The rows below fall into families. The same turns and mirrors carry the whole set onto itself and the rows of a family onto each other. For each named row, which other rows are in its family? Write them in the order they are listed.
These 32 rows form 4 families of 8 rows each.
Gakuv: [ 23 -31   1  -3  13  17 -13  -5   5  24   4  10   2  18  26   4   6   2
 -13 -13  13 -25  26   2 -23  -6   3 -35  23   3 -12  -9   8 -15  10   1
 -10  22]
keguf: [  1  29   4   1 -17 -10  18  -4 -14 -32 -22 -17   5   1 -50  21   9  28
  11 -12  -5  19  -9   8  15 -10 -11  17  -9   6  19  14  14  19 -13   7
 -10 -13]
dol: [ 14 -49 -11   2  17  13  -9 -12   3  13  -4  -8  11  27  29  17   0   2
 -18  -8  13 -17  19   8 -30 -11   4 -34  11  10  -6   8   5  -5   5  -7
   7  26]
zuzip: [  9 -29   3 -26  -4  12   6  12  21  14  19  -3  -1  29  25  24  -1  -6
 -19  -3 -16  -5  34   2 -18   5  14 -25   8  13   2  -7  18   1  -4  -9
  11  36]
nep: [ -3  15  -3  11 -21 -20  11  16 -18 -18 -11  -3  11 -10 -45  12   3  19
   9  -3  -1   3 -21  15  25   2 -14  23   1  -4  22  -7  21  10 -20   3
 -12 -25]
kov: [ 13  29  -1  22  -3  -9  -4  -3 -10 -10 -23  -3   5  -7 -41  24  11  21
  17 -23  -2  15  -8  14  19  -3 -26  13 -10 -21   5  10  -8  12  10  15
 -10 -27]
bof: [ 19 -51 -14 -10   7  14 -10  -1   8  28  10  -8  -1  16  22  12  -3   5
 -10   1  12 -13  31  -1 -28  -7  -2 -34  14  16  -1   4  21 -13  13 -13
  13  17]
tuvep: [  4 -53  -3  -5  10   3  -4  -4   1   3  -3  -8  13  24  35  25  -3  -5
 -19   7   8 -14  12  14 -28   1   9 -29   6  14   4   0  17   2 -14  -5
   8  29]
zupob: [ 10  35  -2   2 -11  -4  12 -11 -13 -29 -25 -15   3   9 -55  15   8  33
  12 -22   1  16  -3   4  15 -14 -16  14  -7   3  10  16   4  14   1   7
 -11 -14]
reke: [  5 -31   4 -20   3  12   4   7  13   5   4   0   6  34  31  27   2 -11
 -21  -4 -12  -9  24   7 -20   5  17 -22   5   8  -3 -11   8   8  -7  -6
   8  44]
Naku: [  1 -49  -1 -13   2  11   8   3   8  20  14 -21 -11  14  17  15  -5 -15
 -10  14 -10   1  31   4 -16  -8   6 -21  11  18   2 -17  34  -7  -4 -12
  11  23]
Dakaz: [ 10 -43  -7  -3  11  21  -3  -5   9  28  13 -20 -17  18  16   9  -2  -1
  -8  -5   0  -4  38  -3 -19 -18   1 -28  15  13  -9  -8  14 -12  19 -11
  11  24]
Bova: [ 14  25 -10  21  -5  -1  -4   1 -18  -8 -13  -1   5  -8 -50  -1   5  29
  13 -24   9  -2  -5   6  19 -12 -23  14   4 -14   8   9   1   4  11   2
 -15 -28]
pag: [ 13 -25   2 -15   8  19   2   1  17   9   4  -2   3  35  28  21   6  -3
 -21 -13  -9 -11  31   5 -22  -3  15 -24   9   2 -13   0  -1   2   6  -7
   9  42]
nos: [ -1  26   1  21  -2   7   3  -3  -9 -24 -22 -13   8   2 -41  20   9  26
  14 -22   5  20 -14  11  27  -3 -20   9 -11 -11  -6  18  -1  14  17  28
  -6  -6]
Bagok: [ -4  16   1   2 -26  -2  13  12  -6  -7   0 -14  -3 -20 -47  20   4  22
  22  -3  -5  32 -11   6  32  13 -26   8  -8   4  10   3  30  11   6  16
  -1 -16]
Vekir: [  8  21  -8  10 -20 -11   2  15 -14   1  -1   0   2 -18 -52   0   1  30
  15 -12   2   9  -5   4  26  -4 -26  15   3  -4  17  -2  24   1  -1  -4
 -14 -32]
zus: [  8 -39  10 -13  -1  -3  -1   8   6  13   8   6  10  17  34  24   5 -10
 -18   4   1 -19  12  11 -23   2  10 -27  17  12  11 -24  28 -10 -21   2
  -6  24]
Kopu: [  2  23   6  20 -11 -22   6   6 -10 -17 -20  -4   9 -10 -34  38  10  14
  16 -10  -7  18 -18  19  23   6 -21  19 -15 -16  14   3   5  20  -8  17
  -5 -24]
repi: [  5 -41  -3   7  25  19  -4 -12   3   8  -2 -20  -5  29  27  20   3  -8
 -17  -8   5  -9  27   7 -24 -19   8 -22   8   3 -13  -2   0  -5   7  -3
   7  32]
vigum: [ -7 -49   3   0  11   7   7  -4   3   2   2 -20  -4  26  30  25  -3 -17
 -19   7  -7  -3  18  11 -20 -11  20 -18   2  10  -1 -14  15  -1 -16  -1
   8  31]
Foror: [  9  20   3   7 -22 -21   5  13   0  -1  -5  -5   4 -19 -44  29   2  15
  20  -5  -7  23  -5  10  25   7 -30  12  -7  -9  20  -2  20  13  -3   8
  -6 -31]
fuso: [ 14 -24  -1 -22   1  22  -3   6  21  21  14   2  -7  29  20  15   2   0
 -17 -12 -12  -8  39  -1 -20  -3   6 -29  16   9 -11  -3   7  -7  10 -12
  10  35]
negud: [ 11 -36   7   3  15   2  -7  -5   2   5  -6   8  14  28  36  13   9  -6
 -22  -8   9 -25  12  13 -26  -6  12 -27  16   1  -4 -12   7 -10 -13   9
 -10  31]
Ref: [  2  21  -3  23  -1 -16   0   3 -20 -23 -23  -4  16   2 -37  11   7  23
   7 -22   4  -1 -21  18  20  -8 -14  21  -4 -13  12   6  -2  10 -11   8
 -16 -21]
rup: [ 13  35  -3  -6 -19   2  11  -4 -12 -19 -15 -15  -3   0 -62  10   2  34
  18 -21   0  19   4  -1  15 -12 -20  11  -2   6  11  15  14   9   8   0
  -7 -21]
fotef: [ 17  27  -3  12 -13 -10  -2   4  -6   5 -10  -5  -6 -18 -47  23   7  29
  20 -18   0  18   5   7  22   2 -37  11  -5 -13  10   7   4   9  18   8
  -8 -31]
Zes: [ 19 -39   1 -14  -7   8  -9  11   9  31  19   8  -2   8  22   6   2  -5
 -12   2   4 -17  29   1 -16  -1   0 -37  20  13   1 -20  27 -15  -1  -3
  -7  20]
gizi: [-12  19   8  11 -11  -8  14   5 -11 -27 -15 -17  11  -7 -37  30   8  16
  15  -6  -2  27 -23  15  26  10 -19  14 -16  -6   7   5  15  20  -6  23
  -5  -7]
ful: [  8  26  -2   9 -18   9   4   1  -3  -4  -5 -13  -4 -13 -51  13   8  31
  23 -19   2  24   0   1  29   0 -34   4  -4  -7  -4  14  15   8  27  16
  -3 -17]
nudup: [  7 -56  -7 -16   1   0  -2   6   5  22  15 -10   8  15  24  20 -10  -6
 -14  12   5  -9  25   3 -25   1   6 -33  12  22  10  -5  32  -5  -7 -16
  13  22]
guze: [  4  30   3  -7 -26  -9  15   1 -11 -21 -11 -20   0  -2 -58  18   0  30
  18 -11  -6  22  -2   1  17  -1 -16  15  -5  13  23   9  24  16  -6   1
  -7 -17]

Same family as Vekir: Gakuv, nep, Bova, zus, negud, Ref, Zes
Same family as guze: keguf, zuzip, zupob, reke, pag, fuso, rup
Same family as kov: dol, bof, tuvep, Kopu, Foror, fotef, nudup

The rows below fall into families. The same turns and mirrors carry the whole set onto itself and the rows of a family onto each other. For each named row, which other rows are in its family? Write them in the order they are listed.
These 30 rows form 5 families of 6 rows each.
toruf: [ 17 -21  20  11 -27  15 -21  20  22  -8  31 -16  -9]
pame: [ 10  -4 -12 -22   7  -2   6   4  24 -25  17   3  21]
keb: [ 21 -25  12  14 -25  15 -23  19   9 -16  34  -9 -11]
zupa: [  9  11  18  46   0  32 -10 -12  37 -17   1  20  -2]
vokev: [  9  11  24  42   2  33 -13   4  20 -10   3  25  -9]
Kapuv: [  8  27 -10   8 -17  21 -14   7  39 -43 -20   4  13]
pir: [ 19 -17 -13 -14   5   1  -9  -2  29 -34  24  -3  14]
Boru: [ 20  25 -18  14 -31  11 -10  -8  47 -34 -13  -2  13]
parif: [ 10  28 -13  10 -21  19 -12   7  36 -41 -17   7  18]
Nive: [ 10   9  30  43   5  30 -13   7  22 -10   2  23 -10]
ret: [ 16   5   9  -6  16   9  -3 -19   7  18 -13  17 -13]
kerok: [ 5 13 28 37  1 33 -7  5 27 -6 -1 18 -7]
nam: [  7  25 -17  13 -29  20  -5   7  32 -41 -16   4  13]
zibov: [ 16 -12 -17 -20   8   2   1   8  15 -33  19   4  16]
kabil: [ 22   5  -3   0   9   5   1 -21  -2  13 -11  24 -12]
bog: [ 12  -5 -13 -20   7   2   0   4  21 -28  18   4  24]
Kiv: [ 29   9 -12   6 -50   3 -20  -4  10   6 -11  -8 -18]
vor: [  7   6  19  45  -2  35  -6   2  18 -14   2  25  -7]
Sef: [ 11  29 -11   5 -21  16  -9  10  43 -36 -20   0  16]
maz: [ 38   4  -8   6 -36  -1 -27 -20  22  11  -8  -9 -21]
bol: [ 11   5   4  -2   6   8   0 -25   5  20 -11  20 -11]
dirol: [ 21 -23  18  26 -21  18 -26   2  26 -13  34  -9 -11]
tafu: [ 24 -20  16  11 -25   6 -22  22  20  -8  35 -13  -8]
zoti: [ 26   6  -7  -1 -49   4 -30  -4  14   4  -8 -14 -17]
zeler: [ 16   6   4   0   9  11  -2 -23   1  19  -9  23 -11]
suma: [ 23   7  -7  -2 -50   8 -30  -5  16   2 -13 -14 -17]
kefev: [ 21 -20  13  12 -29   9 -25  20  16  -8  36 -12  -7]
nim: [  7  -8  -6 -25   9   5   0   6  26 -28  13  -1  19]
tatez: [ 25   1  -2  -1  21   4  -7 -31  14   6  -3  19  -8]
rovi: [ 29   7   0  -6 -42   4 -28  -1  18   8 -14 -16 -20]

Same family as maz: zupa, pir, Boru, dirol, tatez
Same family as keb: nam, zibov, kabil, Kiv, vor
Same family as nim: toruf, ret, kerok, Sef, rovi

